rotation steps, each row followed by its count of steps:
The counts run from 0 to 289.
[21,-6,-19,0,47,54,-20,-19,26,22,6,22,-2,28,4,1,7,27,4,12,15,12,11,30,16,5,-15,49,-17,32,6,-7,-9,3,6,-17,-30,-11,-8,-14,1,-10,-16,-15,-6,-28,-13,-14,-13,-4,17,-29,-8,10,-3,-20,21,10,16,-31,-1,-18] => 67
[2,-14,5,12,-12,29,-9,-11,-12,29,18,10,1,16,22,-6,-38,31,-19,17,-16,0,36,-23,-20,15,-30,15,8,-24,15,-48,21,-2,-6,28,-7,-7,2,23,-34,3,13,11,6,-7,-7,2,7,23,-26,5,22,-15,10,3,-6,-30,-2,-22,-10,51] => 22
[17,-8,0,-6,42,28,-13,-19,-27,-3,12,-10,-15,18,-16,18,-4,8,21,-9,15,6,-2,-12,-11,-19,-30,-15,-32,-8,4,28,9,-5,-19,16,-26,40,-9,-11,-11,4,1,-15,-36,18,48,9,-2,9,-31,8,0,-19,11,14,4,-34,-41,23,-7,9] => 233
[16,28,-34,-1,-10,37,-3,8,-12,-13,-13,-42,-7,-6,12,-23,9,24,-1,-5,13,-29,-6,-6,-10,12,24,30,-19,-4,11,-15,-8,-11,0,25,12,-10,25,37,-16,-33,-46,8,-18,2,-31,-21,3,-10,-37,7,17,-23,10,-19,4,-12,25,0,-11,-12] => 180
[16,-1,-3,2,-9,-13,-23,13,-14,1,-5,-6,44,-16,15,-13,8,-29,-15,5,-8,-6,14,-5,-12,13,20,13,-20,2,-9,-31,7,-8,5,-15,21,12,18,51,11,4,-41,17,-2,-9,-50,39,5,-15,5,13,35,-18,18,-18,-21,-17,24,-17,-29,10] => 157
[5,-9,-14,14,37,38,-20,-6,-3,20,2,-19,-30,6,0,13,-5,14,34,12,5,-12,-8,2,-13,-10,-9,-11,-36,-8,-15,19,-33,12,-19,-15,-21,17,10,2,-31,-5,9,-44,-16,3,48,-13,-15,1,-17,-21,21,-13,17,10,-2,-22,-39,2,0,-10] => 226
[13,11,-24,-11,13,37,-14,-8,4,9,19,4,-15,-6,21,-5,-16,35,-13,37,20,-12,13,-26,-13,8,-11,39,5,6,24,-40,26,0,-3,21,1,20,-7,3,-20,-13,6,-4,-14,-14,-2,24,2,9,-35,-21,26,13,0,-25,33,-20,16,-11,-13,28] => 36
[11,4,18,-13,6,14,-8,-2,26,2,25,24,-8,-20,9,6,-8,10,-31,37,8,-5,-10,-41,4,10,-27,22,6,11,1,-20,43,-14,-3,8,-28,30,-5,1,8,39,6,-27,-6,-8,-9,30,11,-25,-15,-9,-7,0,-5,20,28,-37,-20,-12,-31,-25] => 270
[8,6,-26,7,41,40,-26,-13,-10,-8,6,-10,-17,33,5,3,7,9,36,3,-9,-14,14,29,-20,5,-4,0,-43,7,-6,9,-31,4,-17,-26,-12,0,24,23,-19,0,-14,-11,-8,6,16,-35,-14,19,-3,-28,46,-13,27,-7,4,-11,-25,-7,13,7] => 210
[18,-32,13,8,15,17,-9,-22,-14,21,7,23,-13,15,-23,17,-19,2,0,-11,4,32,5,-14,-7,-1,-19,7,0,-21,2,-1,19,8,-20,0,-53,5,-34,6,-22,9,36,-49,-12,-9,22,-16,-11,-4,-25,26,-15,-32,7,17,-5,-24,-28,-19,-4,7] => 245
[11,28,-28,4,-8,31,-9,10,-1,-6,-13,-33,-4,-5,18,-18,3,9,5,17,9,-35,-1,-3,-19,5,22,21,-18,-2,9,-14,-11,-17,7,9,17,9,29,40,-12,-32,-50,16,-22,1,-29,-7,-6,-8,-26,-28,22,-24,11,-24,-1,-13,17,3,-15,-10] => 179
[16,-22,18,16,-12,19,-18,-22,-1,20,28,31,-5,-26,0,-7,-12,21,-25,5,-2,13,8,-20,6,1,-14,34,-7,-27,15,-4,33,-10,-8,14,-43,11,-26,-2,-3,15,20,-46,-8,-21,-6,2,6,-23,-13,19,-2,-13,-5,-1,12,-35,-31,-25,-9,6] => 260
[-4,-16,-20,18,19,13,-20,-9,-9,14,14,25,-12,17,41,7,-18,26,-20,10,5,16,3,-18,-21,30,-25,21,13,0,-17,-60,18,1,6,8,8,-9,-7,14,-40,16,15,6,28,-24,-2,20,-6,0,-14,2,37,8,-10,5,1,-25,10,-16,-22,42] => 28
[17,-12,-9,-10,9,-6,-4,-14,-33,-18,5,17,-22,3,8,4,-30,-1,-11,-8,-13,27,9,-38,-17,7,-25,-5,13,-8,-15,-44,11,5,-11,-2,-20,-1,-8,32,-16,0,22,1,9,-9,0,35,12,2,-44,41,30,-27,13,1,-23,-22,-5,-16,-12,40] => 11
[3,-19,-17,9,44,32,-4,-27,19,-15,12,6,1,25,4,6,32,45,-15,-36,20,14,-2,9,11,0,-29,35,-20,14,9,20,7,-26,-13,-1,-10,15,-24,-24,-3,26,-2,18,-15,-30,-9,-23,-14,19,21,-9,-6,24,-11,-15,2,6,4,0,-5,-18] => 75
[-12,14,-32,17,-2,22,5,22,8,-16,-5,-29,-2,16,34,-9,5,7,-12,4,13,-26,9,-22,-28,20,19,18,-5,4,4,-34,-3,-17,-14,2,30,2,21,47,-20,5,-21,15,-6,-3,-42,-26,-6,14,-9,-41,18,-3,8,-22,-9,-18,25,6,-21,-18] => 177
[4,8,-20,8,25,50,0,-14,-45,-24,7,-11,-5,52,1,-10,-5,6,26,-13,0,1,6,31,-21,-7,-3,16,-38,6,8,8,-15,1,14,14,-23,1,-5,13,-12,-26,-39,28,-24,6,-4,-31,-8,7,-10,-1,13,-26,4,-8,-9,-15,1,13,0,24] => 201
[9,-10,-42,-2,22,37,-11,-6,-7,12,-3,-4,-14,-12,21,-4,-10,41,-13,-3,24,7,2,-22,3,1,-14,41,10,3,21,-32,11,-3,9,48,6,5,-16,-3,-35,-29,-11,2,-12,-23,1,29,-5,-18,-40,20,-6,-6,-20,-14,12,-9,20,-1,-32,31] => 42
[23,-4,-1,-5,-12,16,9,-8,34,2,0,19,-10,-37,-4,-2,-8,25,-44,7,7,1,2,-52,11,-5,-18,35,20,-5,24,-11,48,-27,-5,26,-20,21,-26,6,12,4,-3,-20,-10,-24,-12,22,4,-13,-32,11,-17,-18,3,-7,4,-18,-7,-20,-30,-18] => 276
[28,-8,64,11,-15,-4,-14,-33,11,5,17,8,14,0,-23,2,6,-14,-2,10,-2,-6,-1,-14,-14,-13,-9,1,-34,-13,-5,4,-2,-23,-5,-39,-42,28,-3,-12,22,27,2,-8,-28,-8,-14,8,1,24,26,-7,4,7,44,-21,-17,-13,-10,-22,10,-30] => 115
[15,-10,-24,1,11,41,-12,2,22,31,4,-14,-5,12,22,-1,-10,51,-20,15,13,-15,23,-29,-9,20,-21,23,17,-10,29,-29,26,-8,-22,36,22,9,3,15,-51,-6,3,8,-6,-13,-1,2,-9,20,-33,-16,13,3,-2,-4,12,-26,8,-5,-28,31] => 38
[11,5,-23,-16,52,52,-21,5,3,30,-4,-9,-1,18,23,3,-13,22,-1,29,24,-14,-3,-2,-5,4,-26,24,-4,35,5,-33,-2,8,13,28,-4,19,1,-4,-28,-20,-36,6,-10,-11,7,42,-2,-18,-16,-16,-6,0,-11,15,13,-14,21,-3,-42,6] => 46
[14,-3,-18,-1,-1,21,-28,-15,-27,10,15,11,-10,-5,19,-12,-19,39,-10,7,-3,14,1,-14,-10,16,-15,27,5,-15,-4,-47,9,2,11,24,-11,-6,-4,3,-29,-16,-5,-2,9,-15,-3,26,8,-16,-35,41,36,-6,-7,-1,8,-24,3,-21,-7,53] => 26
[26,-9,7,-22,2,21,6,2,15,8,-6,10,10,-28,-2,-5,-10,30,-36,3,-2,-5,-10,-27,25,-2,-34,20,1,5,6,-9,25,-21,5,33,-13,7,-7,6,8,-9,-26,-4,5,-25,-8,52,20,-41,-23,36,-23,-35,-7,23,-18,-18,-8,-16,-40,-11] => 281
[12,-11,50,19,-14,-16,-20,-20,1,12,8,-7,16,-28,0,-3,13,-16,-8,15,1,-13,-33,-17,-10,3,-10,-9,-30,-20,-36,-13,-24,-25,7,-25,-11,24,17,-6,-7,31,-13,-17,2,-10,-2,30,5,-21,29,16,11,2,23,9,-30,-28,-13,-13,-18,-23] => 125
[1,-6,-17,2,22,16,-28,-10,-6,18,18,21,-4,7,46,11,-17,19,-6,30,11,11,5,-17,-28,22,-25,12,12,13,-15,-59,11,3,12,9,4,10,3,17,-31,6,4,5,17,-17,8,35,-9,-6,-11,-15,36,10,-8,4,10,-24,1,-12,-25,37] => 29
[17,-12,17,0,17,46,4,-19,33,3,2,-17,-9,13,-19,6,15,52,0,-15,17,-14,-18,0,15,-5,-30,17,-22,3,5,26,-16,-22,-18,8,-27,5,0,-35,-11,3,-11,-14,-24,-22,13,-43,7,11,6,-1,-33,3,4,12,-8,-2,8,2,0,-43] => 85
[12,-11,37,0,19,24,3,-22,18,4,0,5,0,9,-30,4,1,-9,4,6,7,-1,1,-8,-9,-32,-23,4,-28,13,5,30,-17,-10,2,-21,-43,26,-12,-25,26,1,-6,-15,-40,-17,7,0,-10,19,25,-26,-30,-2,31,-15,-28,1,-5,-19,-11,-40] => 99
[9,-17,-33,0,24,25,-22,14,16,15,9,-11,-3,-18,29,0,-3,42,-5,15,4,4,25,-28,0,31,-18,15,2,9,-3,-43,9,3,-33,9,28,-3,12,19,-36,17,14,-10,13,-19,1,26,6,7,-35,8,35,13,3,1,14,-18,3,-19,-24,33] => 33
[28,10,-22,-35,48,52,-13,-11,24,15,-2,5,-7,27,-5,3,-13,23,-3,15,25,0,20,-1,6,12,-17,37,8,32,30,-22,21,14,2,17,-16,9,-12,1,-8,-22,-16,2,-20,-12,-6,8,-6,11,-29,-19,-10,-3,2,-12,29,1,33,-12,-11,5] => 52
[12,-28,13,10,29,34,-26,-7,-11,46,4,2,2,-4,-22,7,-21,-11,19,14,-11,6,20,2,-5,-17,-16,-12,-27,-11,3,15,-8,14,-19,-2,-33,12,-6,8,-16,-4,14,-57,-23,0,40,8,-11,-13,-13,1,-3,-36,23,14,-14,-27,-42,-16,-9,0] => 242
[-7,-19,-43,22,47,32,-17,-1,-39,-13,-10,-13,-2,33,19,-7,7,4,30,-26,-15,11,12,31,-12,-1,6,9,-38,10,-18,1,-46,9,-9,-10,-8,-11,9,28,-26,-11,-17,-3,10,-12,2,-25,-15,-2,-3,-4,32,-20,-3,-10,-22,-3,-6,-6,-14,8] => 204
[20,14,22,-13,-19,-15,-8,-7,-21,-11,3,-4,28,22,6,-1,-1,-25,-19,-7,2,1,7,-24,-18,16,-3,8,3,-9,2,-29,49,-19,10,7,3,12,2,43,-2,27,-26,40,-11,3,-53,22,11,-1,-15,24,14,-25,15,-11,-8,-22,35,2,-21,13] => 154
[19,-2,-2,-17,2,5,-13,-15,-33,-12,2,17,-14,4,-5,0,-29,0,2,3,-21,17,3,-29,-17,8,-30,-9,4,-16,-6,-32,12,6,6,4,-24,-4,-4,27,-13,-17,-2,-1,-3,-1,8,37,14,-5,-56,47,26,-38,25,5,-18,-33,-10,-12,-1,39] => 10
[22,-16,50,15,0,-17,-16,-26,18,9,12,19,15,3,-21,12,6,-22,-4,8,-5,15,4,-17,-15,-11,-9,-7,-23,-10,-16,4,-1,-20,-13,-51,-32,24,-11,-6,17,41,19,-18,-13,-22,-16,3,-3,25,31,-14,6,10,38,-14,-28,-10,-7,-27,3,-31] => 114
[14,-17,2,-4,10,8,-16,12,54,32,2,10,5,-44,2,4,-1,24,-25,21,-1,-9,7,-41,11,11,-31,11,6,-1,7,-6,29,-22,-29,6,8,25,5,25,1,28,-1,-31,18,-17,0,30,8,-7,-11,-16,5,-14,14,12,-11,-22,-34,-29,-28,-19] => 273
[31,-18,57,11,-31,-2,-7,-29,4,3,17,-6,20,-13,-28,-8,15,10,-10,-13,-7,3,-1,-18,6,-13,-18,1,-27,-38,2,12,-1,-36,-21,-14,-24,16,2,-15,6,33,3,-4,-22,-15,-8,-6,14,16,15,37,3,-2,37,-8,-22,-22,-14,-11,8,-22] => 117
[10,-17,5,-1,43,21,18,-24,26,-20,-7,-6,-3,28,-24,23,27,18,-8,-32,28,13,-30,-14,1,-8,-35,5,-5,12,-11,22,-5,-29,-11,-19,-23,19,-17,-27,-4,25,2,1,-23,-27,17,-15,-8,15,8,4,-34,12,7,9,-16,11,7,4,-11,-46] => 91
[-6,-3,5,15,-30,5,-3,9,-12,-5,6,-11,19,14,22,-20,-8,-15,-24,3,-7,5,23,-23,-11,17,22,29,0,-6,1,-51,18,-6,-4,2,-1,-15,-2,47,-5,19,-9,7,2,-9,-73,-3,4,-2,-5,14,15,-14,-4,-16,-13,-14,47,-17,-24,-3] => 160
[20,-28,36,31,-24,-22,-20,-29,5,12,2,2,13,-35,-16,-1,11,-14,-13,-13,-7,7,-11,-17,-8,-15,-3,-1,-20,-41,-18,9,-12,-30,-8,-31,-12,15,-8,-5,-5,21,6,-10,-8,-31,-6,4,-6,5,30,15,4,-6,40,-19,-39,-12,-26,-31,-6,-17] => 119
[20,-18,-40,-18,47,39,-10,-17,-6,0,-9,10,6,18,-4,-3,5,29,-11,-21,23,23,26,12,12,-2,-16,51,-6,28,29,0,18,6,0,28,-7,1,-32,-6,-2,-15,-23,12,-13,-27,-17,7,-8,4,-14,17,-16,-8,-11,-22,13,7,21,-11,-15,17] => 58
